[7 0 4 6 1 7 3 6]
[8 3 7 3 4 4 5 2]
[3 6 3 5 5 3 4 6]
[7 0 4 7 2 8 2 7]
[6 0 4 7 1 8 3 5]
[3 6 3 4 5 4 5 6]
[3 6 2 4 6 4 5 5]
[7 0 5 8 2 6 3 5]
[8 4 8 3 5 5 4 2]
[0 9 3 4 6 4 7 5]
[3 6 3 5 6 4 6 5]
[3 7 3 5 6 4 5 6]
[3 6 3 5 6 4 4 6]
[7 0 5 6 2 7 3 6]
[8 4 7 2 5 5 3 2]
[3 7 3 4 6 3 4 6]
[0 8 3 3 7 3 6 4]
[3 6 4 4 6 3 5 5]
[8 3 7 4 4 5 4 2]
[9 3 7 3 5 4 4 2]
[2 6 3 6 6 3 5 6]
[7 4 8 3 4 4 4 3]
[6 0 5 7 2 7 3 6]
[7 0 4 7 1 6 3 6]
[0 9 3 4 5 2 6 5]
[0 9 3 4 6 2 6 4]
[1 9 3 3 7 3 5 4]
[7 3 8 3 4 5 4 2]
[7 4 7 4 5 4 5 2]
[0 9 3 4 5 3 6 4]

[7 0 5 8 2 6 3 5] 0 0 0
[7 0 5 6 2 7 3 6] 0 0 0
[9 3 7 3 5 4 4 2] 0 1 1
[0 9 3 4 6 4 7 5] 1 2 2
[0 8 3 3 7 3 6 4] 1 2 2
[3 6 4 4 6 3 5 5] 1 2 3
[3 6 3 5 6 4 4 6] 1 2 3
[7 0 4 7 2 8 2 7] 0 0 0
[8 3 7 3 4 4 5 2] 0 1 1
[3 6 3 5 5 3 4 6] 1 2 3
[8 4 8 3 5 5 4 2] 0 1 1
[0 9 3 4 6 2 6 4] 1 2 2
[7 3 8 3 4 5 4 2] 0 1 1
[0 9 3 4 5 3 6 4] 1 2 2
[7 0 4 7 1 6 3 6] 0 0 0
[6 0 5 7 2 7 3 6] 0 0 0
